One vector is turned by the same rotation once a step. Each row is the vector after some number of steps, and that number follows the row.
The counts run from 0 to 327.
[ 37  -1 -36  -9 -22 -21  21  10  19   0 -13 -10  -5  -6  11  20  32   0
  27 -11  82 -26   0  12 -29  14  -2   4  -2  34  -5 -16 -30   9   3]	246
[ 19   5  14  20  -4 -38  32 -18   3  35  23 -35 -50  13  13  22  10   7
  13 -30  58  15  22  -7 -25  17 -27 -14  13  25 -10 -16  -7  17  32]	117
[ 46 -15  -3 -19  -4  -1  56 -20  41 -13  12 -26 -17  14 -14  21 -26 -17
   5 -37  25 -25  -6 -29 -33  25 -15 -22   0  33   6 -36 -21  -1  12]	36
[  8 -32  -6 -23  -7  -8   0 -35  -1   3  -4 -12 -43  31   8   2  -5   0
   8  -9  28 -62 -17  34 -34   5 -35 -13  -7  37  16 -26 -16  16   1]	296
[ 35 -25  -8 -16  -9 -13  24 -16  24 -17  12  -6 -64 -20  31  15  31   3
   0 -19  33 -39 -16  20 -34  -6 -18  -2 -25  28  34 -16  -9   9  20]	165
[-19  25 -16 -36  -9  -5  16  -7  13  -2  -2  13 -48  29   5  59 -30 -18
 -12 -20  35 -17   5 -19 -34  15 -21 -20 -35  19   7 -23 -31  11 -11]	6
[ 25 -30   8 -24  23  17  12 -23  17 -15   5  -2 -25  15  17  37 -16 -12
  19 -53  32 -28  -5  23 -14   6  13 -13   2  41  -3  -1 -40 -29  -1]	230
[ -9  -8 -14 -18 -13  29  46 -49  40   9 -11   9 -53  26  23  24   4   1
 -18 -15  26  -2  -9  25 -34  11 -12  -4   5  42  12  24 -25  -4   9]	84
[ 19 -21 -37 -21   4 -11  45 -46  13  17  26 -32 -66   2  19  -3 -28   0
 -22  -8  24  -8  -2  -9  13  19 -17  -2   2  34 -10   0 -29   9   5]	143
[ 36 -21 -40  -6  -4 -13  41 -32   1  -8   6 -22 -44  -8  21  24 -21  -8
  16  -5  36 -23  12   5  27  22 -13  -7 -11  47  -2  -2 -13   1   6]	142
[  6   3 -20  -5  16   7  46 -32  34   5  10 -11 -17  25  11  -1  31 -33
   5 -30  24  -3 -12   6 -50  -3   4  -9   6  54  20  -3 -48  -6  11]	241
[ 28  26 -22  -5 -12 -27  31  -8  35  -6  16  16 -25  27  14  53 -16 -10
  -6 -27  26 -13  -9 -28 -21  26 -11 -33 -13  24  36 -36  -3  24  27]	193
[  9  29 -43  -9 -18  -6  40 -24  12  19   3  -8 -35  11 -26  54   3   4
  -4  -2  29   4  -7 -28 -24  40 -15   8   3  40   2   0 -18   7  -8]	275
[ 46  -7  -2 -28  -3  15  37 -10  16  21  25  20 -33  -7  24  54   4  -2
   6  -4  49  21   5   1   3  25  30 -33 -18  14 -18  -7 -38 -16  28]	66
[  3  -2 -17 -13  16 -24  17 -14   2 -10  62 -11  -8  31 -14  37  -9 -18
   1 -54  46  10  -8  31  -9  45  26   5  15  26  10 -24 -29  18  16]	126
[ 43  10 -29  10 -16 -10  18   5  22  18 -15  16 -33  -8  11  61   5  12
  13 -38  48  -9   2   2 -27  28  -6  20  -8   5  -7   8 -20   5 -17]	89
[ 53   7 -13  -1   2  -4  15 -32  22  17  25  16 -29  29  16  48  18 -23
 -10  -7   0  -3 -37  -3 -12  38   9   4  11  56  36  14 -28   7  22]	77
[ 19  20 -62  -9  -3  -7  35  -1  -7  19  -9  -1 -49  -5   2  50  -1   2
   2 -14  30  -6  -2  -3   1  25 -28 -25 -13  24 -12  -2  -7  19 -29]	276
[ 23  -1  -1 -17  13 -61 -17   4 -24  13  34  -9 -35  24  -7  22  10  -4
  -8 -23  27 -20 -27  -7 -12  21  -6 -16  23  54   8 -20 -40  42  -3]	128
[ 30  16 -13  -6 -15 -11  17   8  34  30  -4   3 -49  16   8  34  -4  13
 -19 -33  29  -8  -6 -24 -42  21 -10  23 -12  16   7   6 -47  10 -16]	88
[ 27  -6 -48 -16   7 -34  31 -17   2  18 -10 -12   2  18 -17  17  23 -14
  37   0  29 -17  -6  22 -16  35  13 -18  24  36  14  13 -15  22  53]	52
[ 19 -15 -25 -30   3   5  13 -18  33  14   5  -4 -23   1 -17  16  -3  19
  -4 -26  42 -31 -12  23 -55   7 -30 -24 -14  13  -1 -33 -36   7 -15]	32
[ 21  -3 -61 -47  31   3  43  -6  -9   9   0  -4 -19   3  -5  37  19 -34
   8 -19   6 -36 -42  16 -22  19   3 -18  -4  35  18  13 -17   5  -4]	160
[ 20 -17 -15 -14  -3 -28  29 -18 -11  36   0   5 -51  51 -10  21  -6 -14
   2  -8  -5   9  -5  10  -1  13 -11 -21  29  35  -3  39 -41  50  -4]	210
[ 21 -13 -32 -25  28  -4  16 -15  -6  33 -15  -4  -5  34   2  28  26 -25
  33  -7  41 -28   1  41 -35   5  12   1   8  31 -12  10 -41  -6  10]	238
[ 33 -18 -12 -17  -4  10  28 -51  10  15  -5  17 -11  24  -7  55  15 -22
  15 -15  33 -45  -5  21 -19  13 -20 -14   7  24   0 -12 -35  16 -16]	25
[ 36   8  -7 -11  30   3  28   0  -5  21  24  19 -24  35  15  30 -13 -10
  -9 -64  25  11 -11  12 -40  20   9  -3 -18  12  -5   3 -23 -17 -28]	96
[ -3  16 -18  -6   8 -32  20 -16  -4  16  -1 -14 -38  13  26  -8  14   2
  15 -26  46 -33 -11  47 -40  11 -30 -21   9  45  24 -18  15   3  13]	109
[ -3 -23 -22 -29 -26 -28  39 -19  15  -9   2   5 -38  34  25  11   3   3
 -15 -18  42 -12 -12  20 -21  26  -7 -26  -3  17  20 -22   2  43  24]	191
[ 36 -18 -21   5   4 -34  51 -26  28 -17  -5 -24 -51   1  -3  22   1 -24
  11 -27  12 -32  10   5 -14   2 -35 -13  11  27  24 -14  -2  37   5]	299
[  1 -17   8 -43  15 -20 -12  -7 -29  23   1  -4 -61  20  -7  49   0  18
 -10 -33  26 -21 -13 -22 -23  40 -15   2  -1  14  -2  -4 -15  21 -27]	285
[ 11   8 -55  -6  11 -21  17 -20 -13  14  11  -5 -25  18   2  26  44   0
   4  16  48   7 -18  46 -13  43  15  -8  10  56  31  16   4   0  -5]	265
[  2 -12  -2  -3   4 -10  40 -26  -3   6   5 -16 -21  23  32 -15  28 -29
  25 -20  30 -11   3  22 -36  -8  -5 -21   9  74  17  -1 -37   7  15]	240
[ 47 -28 -31 -12 -11   6  56 -31  -7   9  12  15 -18  21   4  13  14 -35
   9 -12  26 -52 -10  47   0  11 -18 -10   1  20   7 -12  -4  21 -11]	26
[-13  18 -32  -4  22 -23  10 -14  21   9  36  -8 -66 -18   4  28  -7 -24
 -29  -6  10   9 -17  21 -21   0 -16 -32  -2  51  25 -20 -42  15  17]	136
[ 34  27 -44   5  23 -24  37  -8 -10  21  23 -18 -13  -2 -12  14  -8   4
  27 -46  50   8  -5   2   0  34 -17 -24   9  45  -7 -16  -6  -3  -7]	119
[  4  -5 -21 -40   0 -13  22  -3 -15 -26   8 -24 -24  21  11  55   3  -1
  25 -22  52   3   5 -11 -16  40  30 -12  -3  50  12  -1  -4   0  13]	257
[ 28  -4 -47  -5  12 -24  10 -13  11  43   4  12 -51   3  19  19  23   1
 -24 -10  20  -4 -23  27 -11  19  -3   3  18  32  18  27 -16  24  -3]	79
[ 19  30 -38 -24  -4   9   3 -11  -5  40 -24  33 -34  28  18  43   9  -5
  15  -3  31 -34 -22  18 -42   9 -13  -3  -9  32   1  19 -44  -4  14]	81
[  9 -12 -14 -31  14 -18 -30   3  -6   0   7  16 -53  15  21  29   8  25
   3 -21  25   7 -15   4  -3  25  18 -49  -9  54  13  22 -47  12 -25]	72
[  4  41 -59 -19   0 -21  14 -16  -6  -3 -11  20 -23  59  12  24  -4 -24
   6   6  26 -18   5   9 -22  22   5  -7 -27  36  26 -11 -40  22 -12]	268
[  6  -5 -40  -8  -1 -32  25   3  28  -7 -35 -16 -31  25   2  28  -9  -8
  10 -30  56  -3  31  10 -33  -2 -15 -20  -3  38  10 -22  -5  30 -29]	112
[ 33 -26 -11 -17  -8 -25  21  -2 -13 -16   7  -5 -14  33  -5  21  22  -5
   9 -39  43 -23 -34  19 -12  20  14  -7  19  68  23  -2  17   6 -32]	101
